Each path below is one point turned by a fixed rotation once a step. After each direction that follows a path, write how fast that rotation turns it, in degrees each step (0 if it stays still).
Each turn is a multiple of 5 degrees from 10 to 175, or 0.
Each row of a path follows its step; steps can be skipped.
path 1
step 0: [ 10.3   7.1   7.4  -4.6  10.1   7.1  11.4   2.1  24.2  10.5  13.5  -2.6
  -3.2   1.5  26.0 -14.9 -12.4  15.8 -22.5  -2.2   6.1 -17.8  20.1  19.0
  -8.0  11.2  10.7 -13.7  12.6 -12.2  10.9 -29.9   3.3  -9.3  16.8  10.6
   4.3  -8.1 -16.4]
step 1: [  2.6  -7.6  11.3   7.2   5.0  -4.2   2.8  14.7  13.0   0.1   5.3   4.6
  13.8  -0.2  27.2 -35.9 -11.4  14.7  13.6  11.9  -7.0  -7.6  18.2  20.3
 -16.2  -7.9 -12.5  -1.6   1.8 -16.5  -4.4   2.2   7.1  -8.3  24.9   9.4
   9.9  13.0 -28.0]
step 3: [  9.3 -35.6  19.6  -0.1  20.2 -28.9  12.0   1.8  12.1 -11.8  -8.8  -4.5
  11.9   9.3   0.2  -1.3  -1.0  12.5 -13.1  -3.5  -4.4   6.0  24.2  -6.5
 -11.1  -3.7   4.7  10.7   7.1  12.1  -6.1  -4.9  11.6 -11.9  -9.3  28.9
  12.7 -15.2 -17.5]
step 4: [  6.7 -10.4  16.9 -25.9  18.5 -15.7  -7.6  -4.9  19.3   4.0   6.3 -11.0
  32.5   1.4  22.4  -2.6  -4.8  15.8 -19.2   0.0  -8.8   4.8   9.6  13.2
   8.4  15.3  16.3 -10.7  18.8   8.8 -10.1   5.3  13.9 -18.3  -9.7  12.7
   3.1   7.8  -1.3]
step 5: [  6.5  -7.3   6.2  14.0  -3.8  -9.2 -22.6   8.7   8.0  -2.0  -3.8  -8.9
  22.1 -17.2  31.9 -16.5  -4.4   9.7  -8.1  10.4  -9.7 -10.6   8.0  16.4
   1.2  17.5  -0.1   5.0  27.2  18.8   3.7   0.1  -9.6  -5.1   4.1  32.1
 -15.8   4.7  -2.6]
step 6: [ -9.4 -12.1  13.2   5.5  12.1  -2.2  -6.0 -12.2  17.7  12.9 -19.0   7.9
   2.5 -16.6  28.0   9.3  -3.3  -7.3  -8.2  12.2  -1.0  -1.8  13.2  26.7
  -4.9   0.3 -31.0  14.1  12.9  18.7  -4.6  10.1 -19.6 -20.7  13.9  14.1
   5.9   2.8  -3.2]
step 11: [  9.3  -9.0  -1.0  12.4  -6.8 -18.7   1.7  -3.7  25.7   3.9 -12.7 -14.5
 -14.0  -0.2  -2.0  20.7  -8.3  23.3  -7.4  16.8  -6.8  -3.4  17.7   3.1
 -14.8 -14.1 -10.7  13.5  17.1  14.9   3.6  -5.6  26.5  -6.4  26.8   6.0
  18.1  17.5   8.1]
step 13: [  1.2 -20.1   7.0 -26.9 -14.6 -28.3 -12.8  -3.0  12.1 -12.9  -7.5  12.4
  15.7   3.1  13.5   8.7   4.0  24.8  -6.2  17.1 -18.1   0.5 -15.5  17.6
  -6.3  25.5 -11.0  -6.7  10.8   0.1   5.6 -11.1  21.6   0.2  -5.5   3.9
 -12.9  15.5   1.1]
step 14: [ 14.0 -13.3   7.0  -0.8 -15.1 -31.7   3.5  -7.4  11.2   3.9  -7.5  -2.9
   1.8 -20.5  11.8   4.6  13.1   3.4   5.5   9.9   5.1  -4.1   6.3  18.6
 -12.5  39.3  -9.2   4.7  13.0   8.6  27.0 -11.6  -2.6 -19.6   7.1   5.6
 -23.3  -4.6   1.2]
step 15: [  8.4 -17.1   9.0  -8.9 -18.8  -6.9   3.7 -11.0  25.9  18.7  -1.4   0.1
  -2.1 -18.1  31.9  14.0   3.2   3.1   4.3   3.3  -8.2 -13.1  11.4  16.4
   6.7   9.4 -14.0  26.3   5.1   1.7   6.7  -0.2  16.3 -10.9  18.2 -15.3
   4.7 -23.3  -8.3]
step 17: [  3.2  -7.7  12.9 -16.4  -0.6  -2.6 -11.7 -11.9  13.5  -5.0  -3.2  19.7
 -16.3  14.1  11.6  -6.3   1.9   6.5 -15.0 -10.9  -2.8 -12.8  -7.2   9.1
 -20.1   5.7 -21.4  -1.3  17.7  -5.8   0.4 -40.2  10.7   0.0  13.4  10.4
  -5.6  -7.2 -32.6]
Speeds:
[  1.0  -1.0   4.6  -3.1  -2.8  -0.8  -0.7   4.6  -3.0  10.3   2.6   0.7
   5.4  -1.0   2.0  -4.6   1.3   0.2   6.0   6.1  -9.3   2.2 -10.3   1.4
   0.2  -1.1   4.5  -3.1   3.2  -2.6  -6.7   6.6   5.0   1.3  -5.8  -8.7
   3.8   5.9  -2.2]  125
[ -5.4  -0.6  -5.6   6.6  -7.9  -4.5   1.6   0.5   3.8   4.9  -1.4  -0.9
  -3.9  -8.0   7.2 -10.0  -4.0   3.0   1.9   2.4   7.9   0.1  -2.3   0.1
   5.4   3.2   0.5  -4.5  -2.2  -3.4  -1.0   7.8  -3.9  -4.7   9.1   1.0
  -2.8   0.2   3.3]  80
[10.8 -0.9 -1.4  3.8  3.5  7.2  2.2  3.6 -4.5  6.5  1.9 -0.4 -1.8 -4.1
 -5.2 -4.1  0.9 -1.0 -1.6  4.2 -0.1  6.6 -4.6 -1.4 -5.9  2.7  7.4 -5.1
  7.1  3.6  6.5 -5.0  0.1 -2.2  4.1  5.0 -3.1 -7.2  6.7]  155
[-1.8  2.2  2.5  1.7 -2.8  5.8  5.3  0.9 -0.3 -3.2 -1.9 -4.4 -3.0 -5.5
  1.3 -2.5  1.9 -3.6  6.0  6.5 -2.4  7.6  0.5  2.8 -1.9 -3.2 -4.0 11.0
 -3.6  6.6 11.9  2.9 -1.6 -7.1 -2.7 -1.9 -2.5  5.8 -6.7]  85
[ -1.3   1.6   0.6   3.3  -1.2   2.1   2.0  -0.8 -11.4   6.9  -3.5   5.8
   5.4  -4.6   8.8  10.4  -5.2   0.6   0.4   6.7   2.4   0.2   2.5   4.6
   2.3   8.8   0.3   3.7  -7.2  -2.8  -0.4  -7.9  -1.3   2.2  -4.3   1.6
  -0.2  -1.0   2.3]  45
[ -1.8   4.5   2.7   4.3   1.2  -1.8  -6.4  -3.9   4.6  -0.4  -3.0  -4.6
   1.3  -5.7  -6.0   5.1  -4.7   0.0  -3.3   0.7  -5.2   3.9  -7.3   3.6
  -1.5  -4.6   3.7   4.0  -2.8   3.9  -6.6   2.8 -10.4   1.6  -1.2   9.0
   4.0   5.3   8.8]  20
[  4.5   1.4   2.7   6.6   5.9  -5.3  -2.4  -2.1  -2.9   1.5   0.9  -3.3
   3.5   2.2   3.9  -2.5  -5.4  -2.1  -3.2   1.5  -6.7  -6.7   3.8   1.9
  -6.1  -3.2  -5.3   1.3  -1.6  -2.3   8.4   6.4  -4.9   5.3   3.9 -11.7
  -4.2  -3.4   7.4]  80
